J: [148 126 111 144 110]
C: [167 157 147 126 128]
B: [132 129 111 130 123]
K: [106 121 139 100 159]
F: [111 129 130 132 197]
G: [156  92 167 125 149]
M: [ 74 177  57 151  75]
which: [111 129 130] -> F
which: [132 129 111 130] -> B
which: [177  57] -> M
which: [111 130 123] -> B
which: [156  92 167] -> G

P: [119  96 153 109 105  89 167 139 143 130 164 124 142 151 107 118  99 167
 116 127 137 122 121 100 140 102 120 140 105 158 113 117 118 148 137 140
 126 123 113 149 154]
W: [139 127  99 127 142 122 120 140 117 139 151 161 151  90 126 121 121 119
 136 130 164 132 139 170 126  97 120 143 125 127 111 150 165 140 136 140
 155 153 105 141 173]
E: [156 164 148 100 117 122 143 127 146 136 115 132 132 137 133 128 150 157
  89 138 123 143 137 126 119 106 123 165 126 140  67 171 109 150 136 116
 110 109 172 119 100]
Q: [119 115  98 103 162 151 119 144 179 106 128 181 135 134 118 106 111 118
  98 151 113 165 120  91 141 115 161 138 134 148 171 137  85 129 140 152
 152 103 127 135 137]
S: [111 144 172 172 113 155 141 164 151 109 146 105 123 119 126 113 120 137
 136 120 107 137 120  89 119 136 129 149 112 134 112  95 123 116 157 141
 144 126 190 102 143]
D: [129 136  96 131 123 148 139 130 184 127 120 143 134 108 134 139 115 159
 145 140 160 126 140 125 141 131 142 158 126 107 145 140  91  98 121 115
  97 141 148 132  86]
L: [129 112 152 148 125 150 125 146 159 131 104 141 145 128 148 121 136 130
 121 119 156 132 145 140 121 113 145 150 147 146 154 102 108 122 124 118
 120 165 166 102 121]
A: [128  99 143 117 135 127 153 111 107 137  88 159 114 129 120 113 187 141
 103 139 120 142 110 177 147 113 104 141 116 125 144 139 155 109 126 132
 123 146 114 123 115]
V: [146 116 119 124 114 136 136 144 176 157 120 119 132 121 120 132 119  95
 117 140 109 152 126 142  98 102 123 112 138  83  86 140 122 108 148 125
 122 144 156 104 128]
N: [ 94 121 119 161 114 121 136 156 129 136  96 134 123 148 139 130 134 106
 114 114 151 126 106 119 137 126 119 147 111 137 114 115 115 135 135 122
 136 143 140 144 125]
T: [116 116 145 116 137 141 169 138 153  71 117 117 113 131 112 135 113 141
  80 154 102 158 142 125 153 143 151 159 106 119 145 129 124 148 149 122
  99 144 149 125 128]
which: [129 136  96 134 123 148 139 130] -> N
which: [121 121 119 136 130] -> W
which: [177 147] -> A
which: [125 153 143 151 159 106 119 145 129 124] -> T
which: [136 120 107 137 120  89 119 136 129 149 112] -> S

Z: [165 112 158 108 105  95 132 128  93 135 136 116  94 169 115 101 128 127
  91 168 118 142 146 110 100 103 115  99 156 139 133 131 130 135 137 128
 134  93 136 146 130 138 126 116 164 107 153 138 140  85 142 140 128 133
 112 130 109 131 140 120 126 115]
X: [165 112 158 108 105  95 132 128  93 135 136 116  94 169 115 101 128 127
  91 168 118 142 146 110 100  88 115  99 156 139 133 131 130 135 137 128
 134  93 136 146 130 138 126 116 164 128 153 136 140  85 142 140 128 133
 112 130 109 131 140 120 126 115]
H: [152  98 137  90 121 105 121 123 120 144 132 115 121 155 136 104 131 124
 118 136 109 137 108  98 143 106 117  90 193 112 147 104 120 110 131 183
 130  89 128 137  87 124 128 137 126 137 170  83 143 116 126 109 130 149
 101 111 117 177  88 163 129 147]
R: [152  99 138  91 121 103 121 121 120 147 134 117 122 158 136 102 132 124
 113 134 106 136 106  98 142 104 115  89 191 111 149 101 123 112 130 182
 130  88 126 135  86 125 128 134 129 140 169  84 142 113 125 111 127 148
  99 110 116 179  91 161 130 148]
U: [158 125 156 124 108  95 127 124 112 120 130 115 106 161 124 120 132 144
 103 164 127 132 150 118  88 113 128  99 148 149 118 133 139 136 131 122
 131  93 147 138 140 155 119 118 157  97 154 132 132 111 139 142 133 130
 117 118 104 117 147 136 128 119]
which: [165 112 158 108 105  95 132 128  93 135 136 116  94 169 115 101 128 127
  91 168 118 142 146 110 100 103 115  99 156 139 133 131 130 135 137 128
 134  93 136 146 130 138 126 116 164 107 153 138 140  85 142 140 128 133
 112 130 109 131 140 120 126 115] -> Z
which: [137 170  83 143 116] -> H
which: [165 112 158 108 105  95 132 128  93 135 136 116  94 169 115 101 128 127
  91 168 118 142 146 110 100  88 115  99 156 139 133 131 130 135 137 128
 134  93 136 146 130 138 126 116 164 128 153 136 140  85 142 140 128 133
 112 130 109 131 140 120 126 115] -> X

Zat: [127 128 129 129 128]
Fod: [140 113 125 127 122]
sudof: [127 127 122 113 125]
Labi: [127 128 104 115 115]
fiva: [127 125 127 113 130]
which: [128 104 115 115] -> Labi
which: [113 125 127 122] -> Fod
which: [104 115 115] -> Labi
which: [113 125 127] -> Fod
which: [127 128 104 115 115] -> Labi

livo: [107 100 134  91 163  97 108 134 151 135 143 136 112 147 131 129 112  84
 168  80 141  92 127 130 174  97 118 138 136 115 132  63 145 125 120 105
 100 107 119 125 106]
baf: [173 142 177 131 100 151  70 126 161 115 112  89 118 115 159 123 130  99
 157 106 140 160 120 135 171 115  96 126 110 127  84 105 120 113 132 131
 108 120 149 130  97]
tem: [162 117 132 152  91 116  87 126 147 137 172 132 150 147 185 108  95 142
 112 116 166 138 105 145  93 105 147 122 161 119 105 177 115 121 118 125
 155 105 132 115  90]
zezib: [159 118  56 124 109  96 164 145 100 123  81 146 122 116 160 161 131 171
 112  94 121 160 164 154  80 122 124 129 116 118 144 139  77 113 136 139
 108 126 126 128 178]
simo: [168  91 109 146  72 177 129  94 123  90 145 191 100  86 131 124 144 121
 106 125 178 161 154 116 118 108 137 108 176 132 147 110 103  90 111 142
 119 145 105 119 127]
dav: [112 154 171 167 161 116 120 159 168 159 112  88 142 153 149 132 120 137
 157 184 109 144 113 131 152 157 125 150 113 112 118 126 133 166 126 114
 112  77 157 165 137]
kuliv: [ 79 147 154  99 201 102 170 128 141 135 127 132  79 148 103 117 135 102
 124 125 138 125 137 109 138 161  99 133 100 146 151 147 156 142 149 148
 113 131 133 140  98]
vor: [117 132 152  91 116  88 108 100 115 112 161 118  89 143 134  82 110 104
 120  80 180 101 157 106 118  77 134 122 146 130 157 180 121  93 109 138
 145 123 132 101  92]
which: [161 115 112  89 118] -> baf
which: [122 161 119 105] -> tem
which: [109 144 113 131 152 157 125 150 113 112] -> dav
which: [ 91 109] -> simo
which: [117 132 152  91 116  87] -> tem

laz: [122 114 120 124]
getan: [ 85 115 203 149]
Pif: [110 125 172 139]
zab: [103 123 124 125]
Bosum: [ 84  84 126 128]
gon: [119 127 159 133]
meti: [ 79  79 127 129]
kez: [130 123 124 125]
rezo: [103 123 142 129]
which: [130 123 124 125] -> kez
which: [120 124] -> laz
which: [115 203 149] -> getan
which: [ 84  84 126] -> Bosum

suk: [141  87 123 118 129 104]
ripaf: [159 133 203 139  88 213]
Mas: [ 70 124 191  95 128  86]
teze: [ 97 175 102  65 122 109]
led: [131 112 160 168 144  94]
gam: [141 147  75 167  92 117]
Dumok: [ 81 126 154 126 150  96]
rak: [119  91 127 111 139 103]
gipog: [131 102 183 105 213  88]
tubef: [153 129 124 139  80 104]
fabok: [203 159 139 133 101  93]
which: [213  88] -> gipog
which: [131 102 183 105] -> gipog
which: [159 133 203 139] -> ripaf
which: [160 168 144  94] -> led
which: [203 139  88] -> ripaf
which: [ 81 126 154 126 150] -> Dumok
which: [131 102 183 105 213] -> gipog

Puga: [138 146 133 158 125 112]
doma: [133 158 138 146 129 133]
Talu: [ 61 130 142 145 129 133]
which: [130 142] -> Talu
which: [138 146 133 158] -> Puga

